Each row is where one point has got to under a steady rotation. How many steps took it there?
The counts run from 0 to 645.
[ 23  34 -23  -1  27  12 -23   4 -34  -8  17  -5  -8  22 -24 -21   1 -19
 -12]
316
[ -6   4  31  14  25  27 -21  17 -29  -8  29 -12  21  23  -5 -28  -4 -25
   8]
536
[ 20  10   0 -20  10   4 -19  17  -6  -6 -26 -35 -33  37 -18 -11  11  -3
  29]
333
[-25 -21 -23  11  29  10   5   5 -36  18  30  14  -6  20 -10   5 -24 -21
 -28]
602
[  0 -31 -24   7  16 -21  19  41  26 -13   3 -35  -9 -12   2  11 -10  27
  14]
576
[ 18  28 -33  -6  10  17 -17   1 -15  -5  16 -22   1   2 -34 -20  22 -39
  -6]
470
[ 13 -23  -7 -19   2  25  -1  24 -18  -8  -2 -50  -2 -17 -10 -17  24 -39
  20]
177
[-20   1  -1  -6  23 -15   8  39  21  -9  -6 -38 -34  13  -8  13 -10  26
  20]
48
[ 44 -34 -18 -13  -1  21  -4   9 -18  -6 -25 -35 -23  14  -3 -20  13  -7
   1]
108
[ -7 -10  13 -30  14  34  -2  24 -23 -11   4 -39 -25  -7 -10 -13  15 -37
  21]
251
[  7  23 -24 -10   4  24 -12  -4 -13   3  26 -24  -2   8 -31 -12  28 -36
  -3]
169
[-14 -37   7  25  24   3  10  19  -4  10  13  -4 -14  31  23  -1 -16  34
 -18]
512
[ 11 -14 -21 -20  -8  15  -7  10  -4  14 -20 -42 -21  18 -28  -4  31 -30
  15]
556
[ -6 -19 -23   9  27 -26   9  34  11 -10  -8 -24 -26  10  -7  13 -24  32
  19]
503
[ 29 -10 -25  -5  20  34   2   0 -41 -10  19  -9 -17  -9  -9 -16   4 -30
 -29]
17
[-39 -21   0  28  29   9  19  17   9   8  53  -5  11   1   7  -4   4   1
 -18]
69
[ -5 -20   4 -32   1  32   1  13 -14  -1 -12 -39 -35  17 -11  -5  27 -25
  18]
631
[ 22 -18 -19  -2  11  -8  19  36  27 -24  -1 -44 -21 -21   1   2   8  32
   6]
195
[-23  -4 -33  36  18  -5   7   6  19  23  42   5  13  18 -15   3  11  14
 -21]
368
[-30 -23 -14  -7  14 -12  16  16  23  14 -14 -21 -49  32  -8  17   5  15
   7]
50
[  2 -32 -44  -6   8 -10  20  17  16  10  -7 -31 -34   5 -15  15   5  25
  -3]
198
[ -4 -21 -43  13  12 -26  14  27  24  14 -10 -23 -14  11 -19  15  -8  21
  12]
578
[-34 -16  -5  20  28   7  17  11   0  14  42   6 -18  26   9   0  -5  21
 -36]
142
[-17 -53 -34   7   0  -3  19  19  25  19  -7 -28  -7  15  -5  13   5  13
   4]
278
[ -7  -4   5  31  33 -16  -1  29   6  -3  23   2   0  37  10  -7 -20  38
  -5]
514
[ -5  29  -9 -24  19  16 -13  13 -17  -5  10 -28 -25  16 -40  -9  15 -42
  18]
248
[-31 -46   7  12  11   9  14  12  17  17   8 -19 -14  42  15   0   2  27
  -7]
57
[ 39   6  -8  -6  17  -2 -14  25  -1 -18 -29 -36 -34  21  -6 -16   3  24
  17]
412
[ -5 -17  -8  28  38   6  18  23  -5  -7  43   8  -2   6  19  -7 -24  30
 -31]
217
[ 48  11 -22  -2   6  -4 -10  17   3 -13 -22 -36 -22  21  -8 -20  11  16
  17]
111
[-22   9  16  19  36   5 -20  17 -27  -4  29   2  17  23 -13  -8 -18 -26
  22]
531
[  3 -25  -1  33  33 -12   5  29   3  -1  21  -5   2  21  19 -12 -25  43
 -11]
212
[ 37 -24 -29  -5  -8  22  -1   8   9   4 -15 -42 -24  17  -7 -13  38   8
  -2]
187
[ 23   8 -40 -12   6  -1 -17  11 -21  -2 -13 -35  -6  -9 -39  -7   7 -37
  19]
100
[ 11 -18 -32 -14   9   1  22  16   8  -3  -8 -30 -55   5  -1   9   8  29
 -18]
119
[ -7 -62 -27   8   9  -4  23  23  11  12  -3 -24 -15   1   4  15 -12  24
  -4]
580
[ 24 -24 -23  -5   8   8  22  28  20  -9   2 -45 -28 -19   6  -1  20  25
  -4]
194
[-43 -14  11  11  38   8   9  22 -23  -1  49   0   6   9   3   2 -17 -16
  -7]
149
[ -6 -25  -1   2  30 -18  15  41  11  -9 -11 -29 -25  12   9  10 -25  33
  22]
127
[-27 -12   2   9  28 -22   6  35  21  -8  -3 -23 -19  28  -1  11 -19  31
  25]
429
[ 11  17  -8 -19  26   7 -16  24 -25 -15 -15 -28 -27  10 -27  -5  -1 -25
  30]
327
[  7   4  10  -2  17  37 -14   9 -38  -2  32  -6 -13  24   0 -30   9 -24
 -25]
239
[-23   3 -43  26  24 -10   5  17   3  20  50   0  21   8 -26   4  -9  -8
  -2]
373
[ -9 -25 -25  27  24   4  20  10 -19   2  46   5   5 -10   5  -1 -14   1
 -33]
296
[ 36  24 -21  15  26  14 -19  15 -32 -12  25  -5  14   1 -11 -25  -4 -18
  -8]
14
[ 11  11  -8 -15  13  32  -9  -6 -37  -4  20  -7 -33  27 -16 -16  21 -28
 -22]
619
[-20 -39 -16  21  18  11   8  14 -17   6  44  -5  24 -12   0  -7 -10 -19
  -5]
376
[-41  13  -5  21  31  -5  -8  19 -13  15  31   3   9  24 -24   3 -18 -22
  12]
151
[-28  -1 -14  23  25   1  15   7   7  12  34  13 -16  40   1   3  -5  21
 -29]
141
[-16  15 -25  25  48 -16  -5  19 -24  -2  31   9   1   9 -18   6 -33  -6
 -12]
600
[  7 -27  -8  35  31   3  14  18 -10  -4  35   4   5   9  24 -11 -20  27
 -34]
592
[-21 -16 -26  31  15   5  15   4  12  27  46   1  15  14  -7   4  11   8
 -26]
369
[ -2   7  10 -17  24  40   1  11 -34 -14  30 -27 -22  -5  -7 -13  16 -35
 -12]
245
[  0  21  -1  11  19  20 -25  -2 -32   4  23   1  -3  46 -25 -19   5 -24
 -11]
237
[ 23  12 -40 -13  15   5 -14  18 -10 -12  -1 -35   0 -10 -35 -10   5 -33
  20]
475
[-32 -22  -9  26  19  14  21   8  10  18  49  -2   1  18   1   5  10   3
 -31]
68
[ 10  33 -23 -16  22   7 -18  13 -32  -8   4 -16 -35  10 -33  -9   2 -33
  -3]
322
[ 35 -37 -23 -22  -6  21  -1   9 -14   6 -27 -37 -23  11 -11 -11  15 -11
  11]
483
[-15 -14  -8  19  41   3  10  23 -26  -9  43   6   1  -6   4  -2 -34   2
 -25]
598
[  1 -16  -3 -24  -4  27  -7   2  -6   7 -16 -37 -32  26 -20  -7  26 -27
  20]
255
[-16 -47  -1  12  22  -1  18  21   5  10  -1 -12 -25  31  12   6 -14  36
  -4]
131
[-12 -27 -37   8   4 -18  12  21  31  26  -5 -30 -11  16 -20  15   3  16
  17]
277
[ 34   9 -13  -7  23  -6   4  30  11 -25 -10 -40 -36  -2  -3 -12   6  30
   3]
116
[  0 -41 -32  -9  15  -2  24  17  13   9  -8 -22 -46   1  -3  19  -5  26
 -12]
500
[ 25 -16   3 -12   2  12  -7  32   5 -10 -17 -47  -1   3  -9 -22  25 -11
  35]
559
[  9 -17 -16  42  26 -23  -3  30  11   1  15  -1  10  25   7  -7 -21  38
   2]
588
[ 28 -23 -26 -14 -11  19 -11   3  -7  12 -25 -41 -13  20 -24 -15  32 -17
  12]
181
[ 25 -30 -38  -9  -2  10  18  12  25   5  -1 -40 -33  -3  -4   0  28  18
 -19]
193
[-16 -23 -22  17  29   8  21  11 -20   5  44   9  -5   4   4  -4 -15   4
 -36]
597
[ 36 -20  -2  -4  -4  19   0  28  15 -17 -10 -49  -9   9   5 -26  31  21
  14]
564
[ -5 -30 -33  27  19 -18   4  11   8  22  -3  -2  -9  42  -4   4 -10  40
  -6]
209
[-26  18  -3  32  43  -9   6  29  -6  -6  42   6   0  27  -2  -3 -19  20
  -9]
520
[ -1   9 -14 -12   6  34  -4  -5 -14   8  28 -24 -12  13 -20 -15  38 -41
 -15]
545
[-32 -47   7   4   9   6  22  25  23   7   8 -31 -13  16   8  10   6  20
  15]
353
[-20 -21   7  -9  16   5  21  33  28 -10   5 -42 -30  -2   8   8  11  21
   9]
348
[-28 -11  -5  10  22 -18   1  26  23  14  -9 -18 -29  38 -12  16 -14  28
  20]
430
[  9 -41  -9  31  20  -2   7  24   4   6  15  -1  -5  19  19  -9 -17  40
 -20]
211
[-28 -26  -4  21  18   1   8   8  16  27  19  -1  -9  57   8   0   2  26
 -12]
437
[ 27   3 -33 -23  13  11 -13   7 -27  -5 -17 -25 -32  11 -30   2   3 -29
  12]
402
[-30 -36 -14  14   5 -11   8  13  31  30   5 -16  -4  45  -9  10   6  23
   9]
357
[  1 -32 -32  25  13  13 -15  -1 -40  22  22   7  26  24 -13 -10 -10 -25
 -16]
5
[-11 -15 -20  32  38   0  10  24 -21  -7  45   4  18 -17   3  -3 -26   0
 -12]
297
[ -6 -10  20   6  22  36 -14   8 -31   0  29 -12  23  21  -4 -28  13 -28
  -7]
160
[-26 -19 -14  19  11 -20  -2  28  31  21   2 -22   1  35 -13  15   5  26
  19]
356
[-31  -2  11  29  34   7  11  24   5  -3  57  -5  10   5   6  -4  -2   7
  -9]
445
[  1  21 -13 -12  17 -18  10  25  24  -9  -8 -30 -47  16 -10   6  10  27
   2]
43
[ 18  18 -44  -8  13  15 -14   4 -20   2  15 -22  -9  -6 -31 -13  22 -39
  -7]
95
[-31 -32  -7  13  11  -1  10   9  20  27  -1 -16 -17  47  -1  12   1  25
   1]
56
[ 23  16  -5   8  13  27 -13  17 -19 -17  29 -27  17 -11 -15 -23  21 -30
   3]
468
[ -3   7 -10  -2  10  34 -13 -10 -21  15  40 -11   4  28 -19 -22  29 -38
 -18]
164
[ 34   6 -15 -20  21  11  -5  16 -33 -23  -2 -27 -16 -17 -18 -12  -7 -24
  14]
400
[ 17  13   1  -8   2   8 -18  20  10   2 -17 -48 -12  28 -21 -13  24  -7
  33]
259
[  9  12   4 -17  20  36  -4  15 -12 -15  29 -38  -8 -20  -9 -16  25 -37
   3]
547
[-22 -16 -41  26  17   3  10   8  -1  22  41   8  13   5 -25   2   2 -17
 -17]
374
[ -9 -19  19  10  23  32 -13   5 -36   6  34  -5  13  27   0 -24   0 -34
  -3]
535
[-26 -22  21  26  28  -9   4  33  16  -2  10 -20   0  33  14  -1 -16  38
  18]
434
[  7  -4 -47  -4   9 -24  11  21  27   7  -7 -37 -24   2 -20   5  10  20
   6]
197
[-21 -13   7  25  38   8  15  21  -8   2  45   7 -11  21  19  -5 -13  25
 -29]
518
[ 29  -7 -12   2  17  31  -4  11 -29 -17  34 -24   5 -19  -7 -26  19 -34
 -10]
92
